Each path below is one point turned by a fixed rotation once a step. After each direction that follows a path, write how fast that rotation turns it, in degrees per step (0 if it stays still).
Each turn is a multiple of 5 degrees from 10 to 175, or 0.
Each row of a path follows its step; steps can be skipped.

step 0: 47.6 7.3 -15.3 -41.1 -15.9 22.8 -38.7 -25.5 -32.8 6.7 0.8 1.6 -0.1 -21.6
 -0.2 23.5 4.8 -28.3 -42.3 -27.3 31.7 -10.6 -25.5 -14.3 -16.3 12.2 19.9
 14.1 1.9 1.5 11.1 5.2 23.8 -10.8 -36.9 -12.3 -6.1 25.2 -13.5 27.9 -34.8
 17.8 -2.2 -28.2 -36.2 27.7 18.3 26.9 -34.7 -5.8 47.6 3.0 21.1 -8.9
 -21.0 2.2 19.5 7.9 4.3 29.9 -14.9 -12.8 28.4
step 1: 54.2 19.1 2.1 0.9 -2.8 -13.1 -22.3 -41.2 -9.7 25.1 1.5 16.5 -1.6 -20.0
 9.1 4.2 -11.4 25.4 -6.6 -42.9 9.2 -10.0 -9.2 1.7 5.1 -10.1 -5.1 2.4
 -24.1 -47.2 -1.4 -13.2 0.4 54.6 25.5 -29.2 -57.4 -14.5 -20.0 10.8 -31.3
 -30.0 22.2 -22.2 -4.5 6.2 8.1 -21.5 33.9 21.2 -9.4 -25.7 -8.6 23.5 1.4
 18.8 23.7 -13.7 9.7 -35.0 -33.3 3.0 -2.3
step 2: -13.2 28.3 23.3 -39.8 9.0 -49.2 18.3 0.6 52.1 -4.8 -10.9 3.3 16.7 -1.4
 -6.5 -20.8 -19.4 36.5 8.2 24.6 -25.1 16.5 -15.1 -34.2 16.2 45.8 -21.4
 -6.7 -41.9 25.5 -6.0 -27.1 4.6 4.7 10.7 11.6 8.9 -24.0 26.4 -16.2 3.7
 -41.8 5.6 -3.5 7.5 -10.9 35.1 -43.5 27.3 22.9 -28.7 -12.7 -10.6 10.8
 -20.2 5.8 29.6 -7.6 -4.9 18.6 -15.6 -8.4 -1.7
step 3: -42.5 6.4 -12.3 9.5 -14.8 12.6 4.7 58.9 -15.0 -14.4 35.7 -10.2 -18.7 1.3
 -39.8 -0.2 11.7 -12.5 -23.6 43.2 -2.1 13.7 -39.3 -16.7 -29.0 -22.7
 -18.9 12.5 -37.9 4.5 -14.9 -6.6 -17.0 -14.4 20.9 1.6 37.9 12.8 12.9
 14.3 27.3 -14.2 -2.8 -34.3 11.8 3.5 -8.1 -27.4 9.2 16.1 -51.0 40.1
 -12.4 -15.2 -10.7 -22.5 -0.8 11.3 -24.9 15.7 31.2 15.2 13.9
step 4: 0.3 -25.5 -6.4 -13.9 2.0 5.2 -6.6 37.4 1.4 25.6 49.3 -52.1 36.1 -7.4
 -6.5 -17.5 8.7 -31.1 -35.2 -1.0 13.0 -9.7 -13.1 11.4 -2.6 -35.1 -7.6
 15.2 35.9 11.3 11.0 -22.5 -26.0 -9.9 6.7 11.5 -26.9 23.4 -16.6 -6.4
 -2.4 30.6 60.5 1.8 13.6 -9.5 -2.3 25.1 -28.7 -14.2 23.7 54.2 -11.4 -8.4
 13.4 -25.1 -16.7 -10.0 27.5 16.6 -3.8 -4.6 22.2
step 5: 0.8 -29.2 25.9 -7.9 30.3 12.5 22.2 10.6 -10.0 37.8 8.0 38.2 -10.5 23.0
 19.5 20.2 -35.8 -12.7 18.3 -11.0 19.8 -28.1 -27.6 16.2 -9.3 -27.5 -39.5
 -32.0 46.1 -29.8 28.7 13.1 -4.3 18.3 -19.3 -1.0 -42.9 8.9 17.9 13.7 8.9
 -12.0 30.6 39.3 -8.6 -18.1 -5.5 -0.2 -18.8 4.1 24.7 -36.8 -7.9 -8.9 7.5
 16.9 -9.8 14.8 37.8 -7.0 -35.7 23.1 -13.5
step 7: 6.7 -18.9 -28.7 51.4 -17.3 23.8 -2.9 -14.3 -19.3 14.4 18.1 -23.2 -30.7
 -20.5 -0.1 -14.2 22.4 -13.0 -0.1 30.3 -33.1 33.1 54.5 -3.4 -26.5 42.8
 31.3 -33.6 -5.2 19.9 5.3 -2.6 -0.5 -3.7 37.4 -0.3 6.6 -21.0 2.3 13.2
 26.7 -23.4 -12.7 -11.0 -2.4 -1.2 -22.3 -11.2 20.7 -10.2 -34.1 17.5 14.4
 -10.6 -40.2 23.9 -5.0 -38.0 -31.3 -10.9 -11.4 7.2 -28.2
step 8: -21.2 30.9 -25.0 -5.9 -38.1 26.0 5.1 -8.6 4.9 -17.2 -1.9 -57.5 -31.6
 -19.2 -16.7 -10.3 23.0 57.4 0.1 38.1 -9.4 -16.6 25.9 -22.5 16.6 7.3 4.4
 -6.7 24.7 37.5 43.9 12.1 13.5 -0.9 -18.1 -27.2 15.6 5.6 -5.9 24.4 -1.5
 28.2 41.9 15.3 9.7 10.5 -2.7 17.8 -2.9 4.9 22.9 18.2 -30.4 16.2 14.8
 -10.4 -20.6 -35.2 11.2 13.5 4.4 -26.9 -15.7
step 9: -36.5 18.4 -7.9 29.8 -14.8 1.8 26.2 13.2 -24.8 -12.2 -4.3 27.9 7.4 -6.4
 26.6 -9.3 21.5 38.7 9.6 -27.9 31.8 -50.5 -30.6 -7.2 -7.9 -7.9 -18.3
 20.5 -10.0 -7.3 10.6 27.5 -18.7 -29.7 -6.7 23.7 12.1 30.8 -34.4 42.9
 -41.1 5.5 11.6 31.3 28.8 35.7 -14.4 9.7 17.4 -1.1 47.5 -25.5 -10.3 15.1
 4.3 6.0 9.4 27.5 17.7 -11.4 8.7 17.7 -7.9
step 10: -0.7 -2.2 17.5 -10.7 25.4 -28.2 0.0 -19.5 58.8 13.7 -8.2 -7.2 31.4 -16.4
 19.2 18.0 4.7 -46.2 -4.1 -51.6 1.2 -22.3 -4.0 -1.2 12.6 -0.6 15.2 14.7
 -0.9 -23.5 -35.9 7.2 12.2 -12.9 -5.2 38.4 3.6 -35.5 -24.8 9.1 -12.8
 -32.5 -45.5 -2.1 10.4 26.4 6.4 16.0 12.8 -21.8 22.7 -6.5 -51.2 11.5
 13.7 10.7 -26.6 12.0 -7.7 14.0 7.3 49.3 0.1
Speeds:
2.4 -10.2 -1.1 6.4 6.9 2.8 6.4 2.7 6.4 12.1 8.4 -12.3 -10.0 4.6 5.8 -1.4
 3.8 4.8 0.6 2.9 -2.7 3.1 -8.4 2.5 9.8 -2.4 -5.1 -3.0 -0.3 0.7 -2.4 -0.9
 -5.8 0.6 -8.6 -1.9 -5.2 6.8 1.6 2.2 5.8 -6.6 10.9 -9.7 -6.5 3.1 3.6
 -6.4 3.8 -3.5 -4.9 -1.9 0.0 -2.1 -16.5 -8.0 4.5 6.9 6.6 3.4 -2.2 -2.1
 5.4 => 25
3.7 4.6 -2.9 -7.4 5.4 -6.6 0.3 -8.7 -9.2 -2.4 1.7 -7.3 1.6 -4.3 3.5 2.3
 5.2 -9.8 5.5 -1.3 12.7 14.3 -0.4 7.1 7.9 0.7 -9.1 -2.5 -6.0 5.4 -4.6
 6.4 12.3 2.4 4.2 1.8 4.8 2.2 -6.3 2.7 7.2 -8.4 6.4 -6.5 -3.0 -10.1 -1.6
 6.7 -2.0 7.0 -1.3 -11.1 3.3 -1.4 0.1 9.2 -0.9 -2.2 5.4 -3.3 0.0 1.5
 -5.5 => 70
-6.5 8.5 1.4 -1.5 -8.0 -2.4 4.4 2.1 5.9 7.6 -0.5 -8.5 2.1 -9.1 -8.3 -7.9
 6.6 14.8 3.8 2.6 3.0 -1.2 3.9 1.8 -5.8 -0.9 -15.3 -0.3 -6.9 -11.8 -7.0
 -3.3 -0.2 -4.0 8.0 0.0 7.1 5.6 -7.0 2.8 6.3 0.9 -5.6 5.8 3.8 -5.0 3.3
 -3.5 1.0 -0.7 7.6 1.8 -9.1 2.6 -8.7 4.9 -1.9 -1.2 -1.4 -4.0 5.9 -5.8
 9.9 => 60
-4.0 7.1 8.5 0.8 -1.3 0.0 -7.2 11.6 -3.6 6.3 0.0 -9.4 -6.3 4.6 2.3 1.6
 -1.7 3.8 4.5 -5.9 -19.3 3.9 5.2 0.6 -2.5 7.7 -6.0 -0.4 0.7 -5.6 10.7
 2.5 2.5 4.4 -1.1 6.8 -1.8 -7.5 -6.0 -5.4 -2.6 7.7 6.1 -2.0 0.2 -3.3
 -1.7 -4.2 -4.4 6.9 -1.9 -13.9 1.7 7.6 9.5 0.8 0.4 -2.6 13.2 5.2 1.0
 -1.3 3.0 => 110
5.1 3.7 8.3 -8.3 -1.9 8.6 0.0 3.7 4.7 0.8 -0.9 -4.1 -0.1 10.5 9.9 -8.1
 2.1 -6.0 3.7 -3.6 -10.7 7.2 -17.3 -2.6 -4.7 5.9 7.1 -6.4 -7.3 5.3 -5.4
 7.5 4.9 -8.9 -2.3 2.1 1.4 0.9 -6.6 4.4 4.0 0.0 -10.2 1.4 2.9 -0.1 -4.9
 -5.4 3.6 1.4 0.5 5.6 1.3 -9.0 0.9 3.5 -3.8 0.9 -7.1 -5.9 7.5 10.0 7.3 => 100
7.8 2.4 -0.1 -1.6 -9.5 -6.7 1.5 6.6 -4.1 -4.8 -4.9 -12.2 3.8 -3.5 -3.3
 -8.7 -3.9 7.7 8.8 5.3 -2.5 0.8 0.0 -2.1 -2.6 -2.1 6.4 -10.3 -4.6 6.5
 -1.1 2.6 3.6 6.6 5.9 -3.2 1.0 9.4 4.7 -0.7 -12.2 -7.6 2.7 2.8 1.9 2.6
 -6.7 -2.5 1.4 1.7 -8.4 1.7 1.4 14.1 -5.6 -9.9 3.5 3.2 -2.7 4.5 6.2 6.2
 -14.9 => 65
